In the data rows, 128 means zero.
Some points, one per row:
[101 114 102  82 103 102 103 118 150 154 225 234 117 126  95 127 158 136 147 110  90 117 134 119 110 142 126 136 116 107 135 140 178 148 158 136 114 106  97  92  83 197 188 148 136 104  97 103]
[102 118 138 155 216 114 123 124 108 126 128 121 119 123 169 129 123 124 133 118 128 149 121 135 155 122 126 126 116 121 114 106 109 119 132 121 163 143 156 126  96 107  74 116 107 110 112 173]
[ 99 216 124  70 111 139 131 103  54 116 150 156 123 145 207 170 124 198 130 137 155 134 165 193 123  78 174  84 134 121 151  99 124 133 147  96 112 174 211  42   8 112 120 155  80 153 123 143]
[106 114 105 107 108 159 189 160 136 131 119 127 131 122 105 127 112 115 135 114 114 110 126 116 113 134 130 121 118 120 145 178 162 124 135 131 119 115 104 100 107 143 188 182 173 126 112  98]
[ 98 129 229 190 120 102 106 116 106 126 128 128 114 117  97 120 126 111 130  96 110 122 118 123 129 126 132 133 135 124 121 115 110 134 139 217 121 116  90  84  84 181 215 154 142  99 111 121]
[103 110 201 212 181 125 102 120 119 112 122 120 121 131 114 132 137 128 119 139 143 117 126 119 121 119 129 145 121 122 121  99  99 131 125 114 138 141 156 172 134 107  89 112 115 149 137 128]
[109 116 201 229 177 106 106 123 134 121 113 125 146 124 108 121 114 117 130 153 142 126 122 106 128 129 115 149 112 132 120  98  98 126 119 129 150 130 134 184 146 123  83  96 107 121 147 129]
[ 89 157 188 160 200 146 121  84  48 110 143 141 121 125 198 173 135 187 134 129 142 128 156 201 130  96 143 101 141 125 149  90 133 132 163 103 103 174 208  39   0 101 119 146  74 145 101 152]
[105 115 137 173 206 113 102 123 114 127 116 105 111 119 103 132 120 135 121 109 111 128 132 116 121 125 129 134 128 105 116 130 175 151 155 139 119 114  99 112 106 149 220 178 185 103 112 116]
[211 120  88 102  98 132 103 113 113 124 107 116 143 137 138 130 128 109 120 156 158 125 133 129 135 118 120 111 133 131 145 155 140 121 112 123 123 125 121 158 174 111 106  96  97 168 153 116]
[197 135 114 108 106 108 100 121 115 116 122 117 140 133 144 126 120 132 116 153 142 131 120 131 117 125 121 128 127 147 145 164 137 132 120 119 124 119 132 147 193 118  91  90 103 157 159 113]
[100 136 105  98  95 148 157 158 175 156 134 146 109 122 132 137 122 138 133 109 120 109 136 158 125 102 127 107 134 122 138 168 176 152 131 110 109 139 103  79  70 177 240 175 160 124 110 102]
[213 133 119 101 103 117  92 114 108 119 117 132 138 141 168 121 126 121 130 143 142 124 125 120 125 120 126 118 125 147 150 159 126 118 123 117 118 128 114 154 178 109  90 116 108 158 162 129]
[138 177 107  95  94 125  95 122 116 122 124 134 137 163 155 118 120 129 124 150 133 121 139 114 118 139 132 159 125 120 118 112 116 119 136 128 138 162 178 138  97 110  78 113 109  99 101 149]
[111 132 117  87  95 152 195 156 133 125 120 126 136 123 120 146 133 143 132 114 104 119 138 143 127 121 125 126 127 129 162 190 164 149 127 114 115 120 103  67  88 145 202 188 177 125 112 109]
[208 132  89 100 114 120  99 114 123 110 120 105 138 152 151 118 118 121 115 167 153 131 134 137 128 136 113 133 111 141 147 162 123 131 120 130 134 123 132 164 150 112 101 108 103 148 143 114]
[116 111 112 114 141 166 141 132 130 114 121 112 122 123 108 113 126 117 125 108 119 108 120 121 136 120 117 117 157 170 120 116 111 112 131 113 109  98  91  85 152 110 192 183 192 133 116 122]
[212 131 105 111 103 107 101 119 106 127 116 106 139 156 151 117 122 113 118 162 135 134 123 135 129 118 138 122 136 180 138 143 119 127 119 119 115 153 136 141 137 101  95 102 112 131 130 118]
[ 94 152 114  54 102 130 132 113  96 139 255 255 105 128 149 159 151 196 145  92 124 118 156 195 118  95 153  76 140  93 167 129 195 169 176 107  72 127 133  27   5 183 218 172  96 144 114 112]
[110 101 115 165 173 130 104 138 162 125 103  86 137 109  61 102 132  84 121  87 111 132  98  87 111 162 104 144 104 123 128 176 146 112 107 134 155 110  76 156 170 145 191 150 218  77 116 114]
[104 149 154 132 188 157 124 112  54 115 150 150 104 134 161 182 129 216 121 152 152 114 154 207 136  66 155  98 165 115 158  93 143 144 156  93  65 149 155  41 126  89 132 167  73 255 183  87]
[102 119 211 215 169 104 100 127 121 122 126 110 123 123 163 131 128 131 115 121 127 143 128 115 138 127 131 121 114 113 122 115 116 115 123 125 174 146 173 111  67 117  89 113 104 100 112 165]
[ 96 122  90  99 107 163 186 146 140 138 149 112 112 126 120 152 121 146 118 104 108 140 131 145 146 131 131 111 122 112 122 104 108 128 128 118 128 144 168 116  88 119 103 114  97 133 120 135]
[103 126 110 106  97 140 186 160 148 159 120 136 116 118  95 121 158 137 134 108 113 113 179 155 131 141 156 125 114 105 109 110 122 116 123 113 116 115  92 114 230 105 109 149 132 207 184 113]
[100 127 142 175 193 131 108 104 123 122 122 111 122 137 110 126 119 133 128  95 108 119 111 137 125 130 128 141 124 120 139 127 147 149 160 159 113  98  94  82  98 163 233 163 179 100 107 117]
[105 131  99 115 102 159 191 166 172 158 128 128 119 120 113 141 126 130 121 121 118 172 128 134 141 133 130 123 129 118 126 112 106 115 120 134 121 143 134 158 131 116  97 100 121 126 139 139]
10 more points follow, each with its number after it:
[116 107 107 128 101 131 177 171 205 155 110 116 131 115  99 114 107  80 132 109 103 127 108  91 134 150 120 144 118 114 129 186 166 125 115 133 142 103  77 147 130 157 196 158 184  77 105 110] 0
[143 156 108 113 100 116 106 103 109 119 115 106 140 148 145 133 137 128 121 149 152 135 111 122 126 133 122 162 116 112 122 116 105 138 116 125 132 144 167 132 101 117  80 102  86 110 122 158] 1
[ 92 115 107 148 191 139 114 114 115 126 116 117 137 125  97 125 123 127 114 113 113 120 137 121 151 131 110 125 111 123 119 149 192 137 129 124 125 119  97  90 112 146 233 179 196  98 105 118] 2
[ 96 122 115 112 113 167 176 138 114 144 124 115 125 122 132 118 113 126 124 120 133 145 131 136 142 138 134 126 113 117 118 118 111 129 114 121 144 147 174 145  78 111  86 100 116 112 112 168] 3
[208 124 107 108 109 100 108 128 118 119 122 124 138 140 150 127 126 127 120 159 151 130 121 125 122 125 132 124 134 145 149 177 145 125 125 129 114 125 119 151 164 119  89 126 116 145 155 124] 4
[107 100 106 135 110 158 185 145 170 125 107 102 118 113  91 113 128  94 121 105  97 120 127  83 113 159 114 144 125 138 135 185 147 119 114 143 140 104  81 142 160 144 168 165 196  99 101 121] 5
[168 137 105 117  94 112 111 123 114 121 125 115 145 141 134 119 137 143 137 149 156 119 124 113 123 117 129 165 131 128 130 109 114 125 129 120 156 146 159 148  96 115  86 101 105 107 125 147] 6
[109 117 114 110  91 107 100 113 135 134 199 234 124 121 110 127 160 142 122 106  98 133 117 130 135 122 130 128 122 118 112 121 168 145 161 146 129 113  97  94  87 190 175 129 133 100 109 108] 7
[ 94 122 109 103 114 171 196 152 141 140 121 119 139 121 123 136 118 133 122 116 115 124 126 124 134 127 138 136 127 123 144 187 153 127 120 103 105 117  94  93 101 143 199 168 187 119 112 122] 8
[100 123 142 192 217 118 106 126 129 124 111 119 131 130  88 120 129 105 116 133 132 128 120 106 110 148 118 140 155 120 130 100 113 112 112 115 134 120  94 166 242 118  85 102 114 173 178 110] 9
Which of these numbered points is nearest to each point below, looking only along the 2 directions in which the first points spread most? Its number follows each.
[ 99 118 102 108 115 168 193 144 120 116 113 111 125 142 123 133 139 139 129 125 124 131 127 127 169 122 127 130 131 118 122 107 115 133 129 126 143 151 159 152  90 124 107 114 114  97 110 159] > 3
[106 123 211 208 179  95 114 120 126 119 124 121 125 130 109 130 120 130 112 152 148 121 121 124 133 113 150 135 121 118 117 113 106 130 135 128 119 130 156 158 110 105  87 110 110 132 118 138] > 6
[104 119 113 107 133 174 182 125 125 123 123 119 124 108 110 154 116 134 119 121 115 121 123 126 128 115 124 120 115 115 152 161 137 134 117 115 109 106 102  94 130 118 167 168 171 129 124 109] > 8
[ 92 109 120 115 104 146 189 154 162 147 128 113 120 140 108 120 146 146 121  99 126 118 179 136 118 125 155 124 125 127 121 105 101 127 103 129 118 114 108 140 250 108  98 132 120 205 186 103] > 4
[121  83 138 223 189  83  81 146 207 135  84  67 135 121 125  64 115  43 121 103 108 158  91  28 126 192  90 175 100 131  80 125  83 109 100 150 217 115 114 237 191 123  55  59 164  54  94 188] > 9
[112  98 213 255 181  89  87 129 160 110  94 101 137 126  99  97 123  82 129 147 135 127 110  73 115 152 113 157 114 115 102 118  94  92 111 141 157 133 121 223 178 117  80  82 125  95 138 134] > 9
[111  85 204 251 186  97  90 122 171 127  92  95 124 108  75 105 129  78 118 158 128 136 101  69 111 171  96 167 109 125  93 128  99 118 101 123 149 113 116 229 198 129  68  94 152 111 141 142] > 9
[122 128 201 203 171 113  94 118 114 118 114 124 119 111 127 138 138 117 129 159 131 130 121 142 122 122 144 135 121 134 134 114 100 116 119 117 141 135 159 144  92 129  96 129 107 122 129 149] > 6
[183 148 107  90 112 117  98 127 125 118 121 112 146 139 138 115 129 135 121 155 154 125 136 115 123 133 121 147 143 110 107 112 111 110 142 129 140 136 152 148  99 108  98  86 115 118 118 152] > 6
[203 108 105 143  84  96  91 127 165 119 101  81 147 147 116  86 135  78 124 140 134 121 102  86 110 146 114 158 114 140 129 166 122 112 111 129 141 100 109 225 241 118  86  85 144 129 125 129] > 9
[108 131 123 100 110 194 194 140 112 126 125 132 119 121 145 146 137 150 123 121 133 138 121 149 151 103 133 104 137 123 140  99 104 133 134 109 130 144 186 112  59  98 101 126  97 122 114 138] > 3
[219 131 121 104  87 110  98 125 121 127 121 112 139 141 140 116 133 116 136 163 144 122 134 131 130 121 122 119 141 149 133 144 121 114 134 118 123 125 141 157 129 125 101 116  87 133 139 121] > 6
[107 121 101  98  91 186 185 144 133 132 125 122 127 122 117 142 133 123 132 107 108 117 121 124 114 119 111 128 125 126 144 192 149 129 124 121 122 119  90  79 124 136 172 179 174 124 125 116] > 8
[113 123 105 109  98  93  78 130 123 146 203 227 119 106 104 132 135 139 134 103 117 127 116 123 140 129 137 131 122 117 114 132 183 151 146 134 126 100 114  92  72 195 182 134 129  97 116  96] > 7
[203 153 101  98 100 126 117 111 106 125 128 125 116 152 167 135 121 154 142 154 151 117 143 145 131 104 120 106 132 156 152 133 110 133 132 112  92 129 141 130 175 105 106 115  90 174 156 102] > 1
[104 105 163 221 199 101 107 135 144 119 104  96 138 116 139  92 128  81 136 120 125 156 109  92 132 163 118 156 121 115 111 118  89 111 104 127 183 138 135 163 128 113  78  83 129  65 104 177] > 9
[106 159 115  91 194 150 136 102  66 122 137 149 108 138 152 168 118 182 124  93 133 127 149 195 140  77 144  92 141 111 167 160 206 158 143 115  89 128 116  33  53 149 246 222 157 155 121 104] > 7
[107  83 132 197 176 101 103 138 195 141  79  89 132 115  48  71 124  43 125 111 115 128  75  43 102 181  91 169 102 128 104 183 171 128 104 149 176  87  57 212 217 174 206 135 223  46  95 129] > 5
[108 121 104 113 107 112 165 165 211 180 136 122 122 121 109 119 134 125 134  98 105 115 134 123 127 134 136 128 113 119 140 173 194 155 122 124 113 115  85 106  88 162 215 163 173 110 106 106] > 2
[ 99 111 154 186 205 117 117 109 115 105 118 125 115 125 121 133 117 120 131  97 114 120 131 123 123 120 140 130 115 120 127 115 144 141 163 178 122 121  99  96 105 167 221 151 160 104 105 111] > 8
[102 120 150 144 204 133 105 117 124 120 106 121 127 120 103 142 117 119 114 145 117 145 129 138 132 128 119 122 175 146 117 107 107 136 135 126 116 125  84 130 228 116  97 121 134 193 173 108] > 4
[113 104 229 252 179  93 114 134 164 125  95  93 144 123  84 104 119  68 142 153 121 127 114  73 110 157 116 155 114 130 109 120 102 111 107 133 157 127 127 219 164 123  86  82 116  95 128 155] > 9
[114 126 198 204 176 113  88 107 110 110 121 122 110 109 138 116 134 124 134 134 145 146 118 143 112 148 141 134 126 125 125 106 112 118 105 126 139 139 173 155  76 111  94 113 117 100 127 159] > 6
[205 127  94 105 107 102  91 116 120 117 103 115 146 133 135 132 134 128 132 164 148 119 118 126 128 131 132 133 136 137 150 175 127 115 117 121 122 122 126 147 157 113  97 109 110 139 139 133] > 4
[106 110 126 183 208 109  92 128 127 131 117 119 127 111  83 130 132  88 125 125 112 128 113  99 120 132 105 136 148 166 116 120 102 107 111 139 138  95 100 164 255 127  92 115 139 184 178 104] > 9
[109  93 185 255 195  82  75 137 190 121  79  82 137 110  59  85 110  41 130 142 115 132  95  50 112 186 114 214  91 119  94 124  80 108 101 142 177 101  85 255 255 123  54  51 153 104 157 124] > 9
[ 99 109 110 113 142 156 139 129 115 131 120 129 136 139 153 134 120 121 131 139 130 148 120 115 139 145 122 122 123 135 110 101 106 129 128 123 151 158 164 121  93 109  95 121 101  95 102 171] > 3
[103 122 110 100  98 171 190 148 148 130 125 111 121 115 104 119 130 131 127 115 138 141 126 128 135 130 135 127 112 121 112  93 116 113 124 131 127 138 173 149 103 122 100 104 101  99 123 148] > 3
[ 88 127 122 132 177 130 114 111 117 124 118 113 122 140 158 125 119 131 135 118 121 146 129 125 161 126 125 124 108 112 126 112 115 129 135 134 162 152 175 114  94 111  90  99 118 103 111 156] > 3
[114 102 117 133  97 102  98 128 189 146 212 239 131 128  90 101 150 104 155 100  99 124 104  81 115 143 115 146 106 122 113 135 181 145 139 151 125 105  70 137 133 197 178 119 153  66  97 132] > 2
